Where one turn sends some rows of the set: a few examples, then the rows asked
ruz: [ 16 -29   6   1  -5  22 -33  -9 -34   9 -30 -27 -19 -24   4  12   9]
mored: [ -6 -28 -15  17 -17  -8  -9 -14 -17   8  -5  -6 -28 -21  -2  12  -7]
tum: [-16 -24  -3   1 -21  24 -31   0 -40   1 -28 -16  -1 -17  11  24  23]
Ritig: [  0 -20  -1  -3   6  -2 -10 -12 -18  15  -8  -3 -28  -9  -9   2   4]
sumu: [-11 -18  25  -5 -24   8 -21  18 -25  26  -8 -13 -30 -25  11  22  15]
Kogif: [ -1 -12  -8  -2 -14   8   3  10 -20   1 -20 -23 -23   6  13  11  18]
bido: [ -8   4   4   8 -22  -1 -35  -6 -14  11 -12 -14 -17   5   1  24  29]
Lor: [ -4  -7 -18  20 -18   4 -14 -20 -16   6   1 -19 -22 -10  18  11  -9]
Mib: [  1 -15  10  -9  -8  25 -19 -10 -23  28 -28 -14 -15 -18  -7  34 -11]
migan: [-14 -28 -11  -1 -23  -7 -30   2 -11  -1  -2 -17 -29 -24  -7   6  -2]
ker: [-11 -12  -2   3 -21  28 -24   1 -39  19 -35 -25 -26 -17   9  35   3]
golu: [  4  -5  -3   4 -25  30 -18  20  -3  18 -26 -12  -1 -21   7  30   6]
figo: [ -1 -13  -2  16 -11   1 -19  23 -42  10 -20  -9  -8 -25  12  29  -4]
savam: [-21  14 -11  -7 -28  15  -9   3 -19  20 -16 -11 -20 -27  15  13   7]
zako: [  1  -5  12  13 -10  14 -27  13 -32   7  -6 -22 -16 -27 -22  31  -6]
vap: [ -9  -8  34   6 -13  16 -31  12 -14  18  -7 -18 -13 -12  18  22  -2]
zoti: [ -8   5   3  26 -10   9 -13 -14 -25  13 -11 -25 -31  -8 -10  14  -4]
tumuz: [  2 -15   0  -5   0  -2 -13   5 -43  13  -8 -13  -4  -9  21  19  18]
zuke: [-18  -5 -14 -11 -13  26 -18   9 -19  -3 -15  -2 -26 -20   0  -3  18]
lem: [ -1 -22  17  13 -20  25 -12   6 -31  15  -3   0 -28 -24   6  16  22]
bune: [  9 -27  12  12  -8  17 -33 -13 -31   8 -32 -33  -9 -25   3  15   3]
zot: [-34 -18  -7   5 -32   0 -22  -6 -14  -2  -8 -32 -17 -20   8  18   2]
baded: [ 15 -26   1  -5 -17  16 -31  -8 -35  18 -29 -28 -12 -33  10  14   7]
Kamu: [  2  -6  13  -9  -1  11 -19  -6 -33   9   3 -26 -13 -10 -11  17  17]
Mupiz: [-14   7  -8  19 -30   4 -32  11 -30   5 -12 -25 -10 -26   9  14   0]
Vosal: [ 11  -9  -9  12 -18   6 -29  11 -12  16 -17  14 -30  -9  -6  26   7]
siko: [-10 -22   9   4  -9  21  -8   2  -8  14 -26 -22 -18  -4  -4  25  35]
mok: [ 10 -12 -10   3 -24   4   4  23 -11   9 -26 -11 -15 -10  10  19  -6]
nipum: [ -5 -27  10 -11  -7  21 -26 -12 -23  10 -21  -6  10 -21  -6  24  10]
Megem: [-13  -6 -15   1 -22   5 -35  -4 -12  -3   3 -32 -23 -11  12   8  -4]
dovi: [ -1 -23 -16  -2 -10  22  -9 -12  -9   5   0  -5 -28 -19   7  12 -16]
sop: [ -5  -9   5   2 -22   8  -4   5  -9  -8 -11 -31  -8  -1 -14  10  18]
zefo: [-23 -14   4   9   3  14 -15  -3  -7  -3 -21   3 -18 -17 -11   4   4]
fovo: [ -2  -8   8  16 -25  26 -10   3  -3  15 -20 -22  -3 -20 -12  29  21]
zan: [-13 -27 -14  -3 -33   7 -12  -9 -14   4   2  -9 -12 -35   3  14  -2]
vune: [ -4 -20  -3  -7 -10  22 -15  21  -5  18 -34 -12 -18  -6  14  23  19]
kaduz: [  0  -3  -5  19  -9   1 -27   0 -17  14 -23   2 -27  11  12  29  16]
gili: [  3 -11  25  20  -7  32 -22   1 -21   7  -1  -3 -12 -16  13  16   6]
feru: [  2   0   0  -1 -34   1 -37   5 -10  13  -7  -4 -17 -15 -15  25  18]
tarup: [-21 -15  -8  11  -8  16 -17  -8 -12  -2  -9 -28 -34  -4  14  18 -15]
febe: [ -5 -18 -12 -10 -16  -4 -30  16 -24   5  -8   1  -8 -24  10   0   7]
Zape: [-25   7   7  12 -16   5  -6 -10  -7  19 -25  -7 -11 -22   2  19  -6]
kibug: [  6  -9   2   9 -30   6  -7  19  -4  -2 -17 -17  -6 -17 -17  20  -5]
mogom: [  7 -21   9   5 -16   8 -32 -12 -30  18 -33 -32  -7 -31   8  19   3]

vap moves to gili
zan moves to zot
And these:
Vosal moves to feru
Ritig moves to febe
fovo moves to siko
zefo moves to zuke
mogom moves to bune
kibug moves to sop
Lor moves to mored
Mib moves to nipum
zako moves to Kamu

Where one turn sends some rows of the set: a few examples, then the rows asked
mik: [  3  -5   7  -2 -34   4  -3  17 -15  -4 -10  -4 -13  -3   6 -18   1  -8
 -12 -11  29  -6   6  -5  17]
mel: [ -2 -11  -5  11 -14   9 -24  21 -28  13  18 -22  13  -9   0 -12 -12   1
  -7 -20   1  -6 -23  17   0]
Par: [ -6  -6   5 -22 -15   8 -21  -8 -14   1 -18  -9   1 -18   9   2 -19  23
 -10  -9   8  -4  11   4   2]
tada: [ -3 -12   8   3 -18   4 -10  11   2   3  -8  -6  -6 -12  10 -11   8   4
  15   3  25 -22  -3 -29  -8]
vafis: [  0  -3  11   1 -29   7   1  16 -16  -5 -10  -3  -7   2   3 -20  -3  -4
 -10 -10  35  -8   6  -7  14]
lat: [  9  -2   5  17 -10   3 -12   5 -29  15   6  -4 -13   8  13   2 -10   4
 -17   0 -23 -19 -13  -2  23]
Fum: [ 10  -8  11  -1  13   1  -3  -9   2   1 -14  -8  10 -23  13 -16  -2  14
  15 -18   6 -10  15   3   3]
nukod: [ 15  -7   0  -4   6  -2  -7 -10   1   2 -13  -7   1 -31  21 -16   3   9
  10 -17  -5  -8  13   1   4]
Zamu: [-11 -15   1  -9 -10  -3   0   9 -25  18  -6 -27   9  -1  24  -3   2   5
   2  -2  15 -10 -17 -13  -3]
dos: [  8   7  -3  -3  -7   0   6  25 -11   1   4 -31   4  -5   8 -31   5  -6
  -7 -12  15  -5   3   0   1]
Pipa: [ -1 -11   7   3 -18   3 -10  11   2   3  -8  -5  -6 -14  10 -11   9   3
  15   3  23 -21  -3 -30  -8]
Numot: [ 11  -5  19  19  -1   8 -10   7 -29  16   0  -2   7  12   2  -4 -17  18
  -9  -5 -21 -13  -5  10  24]
rofo: [  2 -17   3  10   8  -1 -10 -12 -22  -6   1   8  12 -23   2 -10 -17   5
 -12  -6  -1   5  -8  -3 -28]
tuz: [ 15   8  17  18  -5  14 -26  18  -3   7  11  -6  -9   2  -9  -4  -2   6
  -3   3 -20 -31   2 -11   8]
Zal: [  9   4   5  -8  -8   3   1  28  -8   3   5 -30   7  -3   5 -25   9  -5
  -6 -14  15  -7   5   2   3]
Lugig: [ -8  -2  -5 -10 -12   6 -10 -15 -16  -2 -19  -8  -1 -17  12  -7 -26  22
 -12  -6  12  -3   9  -1  -1]
ner: [  8 -15  10  26 -20   0 -12  21   2  -3  22  15 -10 -10  -4 -12  -7  16
   6 -20  19 -11  -9  -4   8]
Rodod: [ 14  -4   3  22  -6   3  -9   2 -33  14   1  -2  -4   3  12 -10 -16  14
 -14   0 -26 -11  -7   6  24]
Lim: [ 10 -24   7   3  -2 -10 -14  -8 -17  -7   6  16   0 -27   7  -3  -6   7
 -12  -8  -7   7  -5  -5 -18]
Remu: [ 18   4  11  19 -10  13 -31  14  -6   3   5   2  -8  -7  -8 -12  -8  18
  -4   6 -26 -20   7  -5   9]
Pilit: [ 15   9   7  32  -2  14 -20   9  -7   1   3   4  -5  -3  -9 -21 -20  21
  -4   8 -17 -21   7  -8   5]
muput: [  4   0  19  22   0   8  -6   5 -29  16   3  -4   1  18   3   2 -19  11
 -10  -3 -10 -23 -10  -1  21]
fivur: [  4 -23  22   5   6  -4 -10  -7 -14  -7   5  16  12 -18  -3  -2 -12  14
  -5 -11   4   3  -2  -2 -20]
teki: [ -4  -9 -10  18 -11  10 -18  18 -29  12  16 -21  12  -9   1 -17 -18   1
  -8 -19   4  -6 -24  14  -3]
gomim: [ 13  13   3  34   1  12 -13   9  -8   4  10  -3 -10   0  -2 -16 -13   7
  -6   7 -13 -30  -1 -17   3]
Boka: [ 11 -15   2  25 -24  -1 -15  18   1  -4  23  15 -16 -13   2 -13  -5  13
   4 -19  16  -9  -9  -4   9]
rivu: [-10 -14   2  -9 -10  -3   1  10 -24  18  -5 -27   9  -2  24  -3   2   5
   2  -2  14 -11 -17 -12  -3]
ramir: [  4 -23  16  -5   2   0 -23  -3 -19  -3   3   6  13 -24  -2   2  -6   4
 -10 -12  -9   4  -5   3 -22]

nukod moves to Par
Remu moves to Numot
And these:
vafis moves to dos
rofo moves to Lim
tuz moves to muput
mel moves to ner

Where one turn sends some rows of the set: a few examples, then the rows asked
Silal: [ -8  -4 -10 -13 -23  -5   9 -10  24   0  10 -14   5  -8 -13 -12 -24  25
  11   8   2  11  15  -3   5 -14]
vas: [ 26 -19 -12 -30  -1 -10  24  -3   5   0   6   8  10  18  -2 -10  -8   3
   7   6   8  19   0   1  10  -8]
Pizo: [ 30  -6  -7 -21   7  -6  14  -9 -15  -5  17   9  -2   9 -13  -3  -2  13
 -11  15   5  10  -3   3  -6  -9]
nura: [-13 -17 -17  20  -7   0   8 -15  17  16   5   0  12  -6 -16 -13 -10  -3
   8  22   3   9  -1  15  32 -11]
siz: [-14  16   0   1  -7  -4  10  -7   0  -8   4  -5   1  -4 -20 -18  -5  24
  12   7   1  28  19  -6  -5 -19]
Zofal: [ -1 -17  -6 -11 -31   6  13  13   7 -15  -4  -5  -3  -5 -15  -6  13 -18
  -7  12   3   4  -3   6  -7  -7]
Zop: [  5 -19   1 -13 -34   3  -6 -11  -4 -23  -2  -1   4 -11 -22  -6   2 -15
  -9  12   6  -3   2  -3   4  -4]
visag: [  7 -10 -17   5  20  14  -3   4   8   3   4   1  -7  -5  -5  -4  -3  -5
  10  30  -3  -8 -26  -8   9 -18]
gifur: [ 30 -13  -7 -27 -15 -15   5  -2   0  -1   9  10   2  27   3  -6  -1   5
  15   9   3  20  -2   0  16  -8]
lonu: [ -4  -6  -6  30 -15   8 -17 -15  -2   0  11   0  -1  -1 -26   4   3   6
  11  31  -1   2   0  13  27 -13]
kanan: [ 19 -15 -15 -24  -7   0   1  -1 -10  -8   2   7 -14  18 -15  -2  16  12
   1   5   6  15  -2 -12  24 -17]
peg: [-12   8  -8   0 -30  -4  -6  -7   0  -9   9  -7 -11  -7 -11  -6  -1  30
  10  16  -6  25   6 -12   8 -26]
veni: [ -1  -8 -10   1  25   9   2  -9  -3  -5  -6   2   1  -3  -7 -13  -5 -21
  26  20   1  12 -19 -12  15 -19]
Gukit: [ -5   5  -6  -1 -37   0  -1   2  15 -12   7  -7   1   2  -3  -2 -10  29
  17  18  -4  24   6  -7   6 -23]
Naras: [ 13  -4  -5   5  17  18  -4  12  15  -5  -3   3   5  14  -4  -3  -6 -10
  30  25  -2  -3 -14  -3   4 -10]
lugir: [ 13  -9   4  -7 -33  -3  -9  10   9  -8   2   3   1   3 -21 -10   7  -9
  -4  10   2 -12   9   6  -5   6]
Pesib: [ 27   1  -1 -16   5  -3  10  -2 -20 -14  10   8  -6  19 -17   0  11  10
   4  12   5  19   3   1  -5 -10]
bipof: [ 14  -3  -1   3  12   5 -19 -11  -8  -9   5   2  -3   2  -3  -1  -8 -14
  31  32  -5   1 -19  -7  10 -15]
vadan: [-15   9 -10   4 -14   4   9  -2   5  -8   4  -4  -4  -8 -17 -14   0  35
  -1  11   0  23   9 -13   4 -26]
subov: [ 20  -6  -7 -18   3   9  12   5 -10 -18   0  10  -5  23 -19   0  15  15
   0   7   9  19   2  -8  10 -16]
Kevis: [ -1  -2  -1  31 -19   7 -11  -3  10  -1   3   5  13  15 -15   0  -2   4
  25  29  -2  10   4  17  25  -7]
mabo: [  9  -5  11  -6 -26  -6  -5  -6   1 -15  -7  13  19   5 -21 -23   3 -15
   2   3   8   3  15  -7   6   6]
ruba: [ 30 -16 -13 -23 -17  -6  -4  -2  -2  -4   9  14  -3  22  -3  -1   4  17
   1  13   2  11  -7 -10  24 -13]
laget: [ -1   1   1  30  -4   4   9 -10   2   1  12   1  16   2 -13  -2  -9  -2
  16  35  -1  15   1  30   2  -7]
Giv: [  2 -10  -8  -3  22   9  -6  -9   4  -5  -7  -1   1   1 -12 -11  -8 -20
  32  15   3   1 -10 -13  21 -14]
pog: [ -1  17   2   1 -11  -7   7  -8   8  -2  13  -3   9  -3 -15 -16 -17  31
   7  13   0  17  19  -2 -11 -11]
Nezos: [-15  -3  -4  26   4  14  17 -11   1  -8   0  -4  11   0 -26  -2  -1  -8
  17  24   6  20   6  22  12 -13]
Peke: [ 22 -16 -13 -31   9 -13  20 -13  -9   3  13   3  -3   7 -12 -10  -5   2
  -4   6   7  14  -1   4   5  -9]
lume: [-11  -1  -6 -14 -31  -6   5  -7  17  -8   4 -15   2   0  -7  -7 -17  18
  27   8   0  25  15  -5   9 -19]
fotig: [  2  -6  -3  -3 -19 -10   7  11  11   6  -6  13   7   2 -19 -31  13 -11
 -10  -1   5   2   9  -2   4   3]
kuz: [-12 -11  -8  24 -11   5   5  -8  16   5  -3   1  16  10 -16 -10  -5  -7
  27  18   4  18   6  15  34  -9]
Fir: [  5  -2  -2   3 -29 -11   8  11  -1  -2   2  14   3  -4  -3 -21  15 -10
 -14  18  -5  12 -10   5 -10  -6]
sodag: [ -4   6  -3  -9 -17 -16   1 -19   8   3  17 -11   0 -10 -16 -14 -22  24
  12  10  -1  12  17   0  -3 -11]
punul: [ -3  -7  -7  25  -8  -7   0 -23   1  13  17   2  10  -8 -13  -8 -12  -1
   7  33  -2   8  -6  23  16  -8]
forer: [  3  -6   0  -2 -23 -13   2 -11  -8  -3  -2  18  12 -11 -11 -31   8 -11
 -18  10   1  12  -4 -10   8  -4]
vapo: [ 14   2   0   6  17  -3 -18 -13  -6   1   6  10   2   1  -2 -12  -9 -13
  28  27  -5   1 -16  -9  11 -11]
Piv: [  3  -8   4  -5 -32  -1  11  -2  -8 -24  -5   8  13  -5  -6 -13   8 -21
  -4  19   2  22  -7  -1  -6  -9]
Libe: [ 10  -9 -14   3  21   8  -9   1  14  11   4   5  -1  -1  -8 -12  -8  -3
  13  23  -2 -14 -19 -10  15 -12]
Murib: [ 12   2  -5  10  23  11   3  12  12   1  -2   9   9  10   1 -12  -5  -9
  25  27  -3   4 -18  -4   2 -12]
tavaf: [-16 -11 -14  26   0  17   3 -11   2  -2   3  -6  -1  -7 -33   1   4   3
   3  24   6   5   1  14  23 -16]

Zofal moves to mabo
lonu moves to nura
Silal moves to siz
And these:
Pizo moves to kanan
bipof moves to Libe

Where one turn sends some rows of the set: a few examples, then the rows asked
ladu: [ -1  20  27 -35 -14  -6   7  19   0   6  10  17   0   5  13]
foge: [ 12  10  29 -10  19   7  -2  16  -6  10  12  45   5  14 -12]
sevet: [  2  10  24 -21  17 -16   4   5 -16  -2  47   7  11   2  -9]
Rep: [  5  17   3 -26  24 -14  10  16 -20  11   8  11  16  24  18]
Susiv: [ 11  27  18  -9  12 -17  24  -7  10  12   5  18  15  13 -16]
tusel: [ 12  19  37 -16   9  -4 -10  20  15  26  18  18  27   3  11]
pim: [  9  19   5 -26  28 -22  10  16 -13  23   4   4  24  19   0]
Med: [ -4  31  -2 -20  28 -18  16   1 -21  15  20   9   9   6   1]
dit: [  5   1  33  -8   4   1   1  11 -16   1  20  27 -14  12   0]
dekor: [ -4  16  28 -21  11 -19 -12  19 -10  15   6  39  11   4 -16]
nade: [  8  15  26 -11   2  -1  -1  -1 -15   2  46  13  18  -4  -7]
Zaga: [  8   9  25 -17   3  -2  -7  10 -16  20  49  23   7  -1  -7]
Zarob: [ 23  12   9 -42  28  -9  15  18  -5   8  21  19  22  12   7]
Fop: [-12  24  14 -30  -5  -2  13  11  -4  18  12   5   0   1  17]
Naku: [17 24 22 -7 -6  5 11  7 11 17 14  7 28 -5  4]
gusa: [  5  23   5 -30 -11  -9   8   2  -2  21   4   8  11   6  18]
gizi: [  0  14  13  -5  20  -8  27  -8 -11  10  14  30  10  19 -15]
vodav: [ -1  15   9 -24 -17  -8   6   7   0  27   5   7  11   9  15]
tun: [  5  14  32  -4  10 -15  -2  15  15  14  21   0  22  29   5]
Mina: [ 21  32   8 -22  30 -19   6   7 -26   9  15  24  15  11  -6]
vimar: [  5   3  21 -13  20  -7  -8  21 -12  -4  19  38   9  24  -6]
Zit: [ 16  17  14  -3  11 -14  28  -4  -5  10   9  26  -3  13 -11]
tuka: [  8  17  24  -4  11  -9 -12  15   8  28  22   2  30  -3   4]
Dagem: [ -9   4  34 -13  11   4 -21  11  -9   4  14  18   4  11  -5]
piva: [  7  15   5  -6  18 -10  29  -5  -7  14  19  32  14  22 -10]
vituf: [  8  10  27 -11   0  -1  -3  17  -9  14  50  15   6  -3  -4]
numu: [14 16 22 -8 12 -6 20 24 15 18  9  7 23  5 19]

vituf moves to gizi
dit moves to Med
And these:
ladu moves to sevet
tun moves to dekor
tuka moves to foge
vodav moves to Zaga
vimar moves to pim
numu moves to Dagem
nade moves to Zit

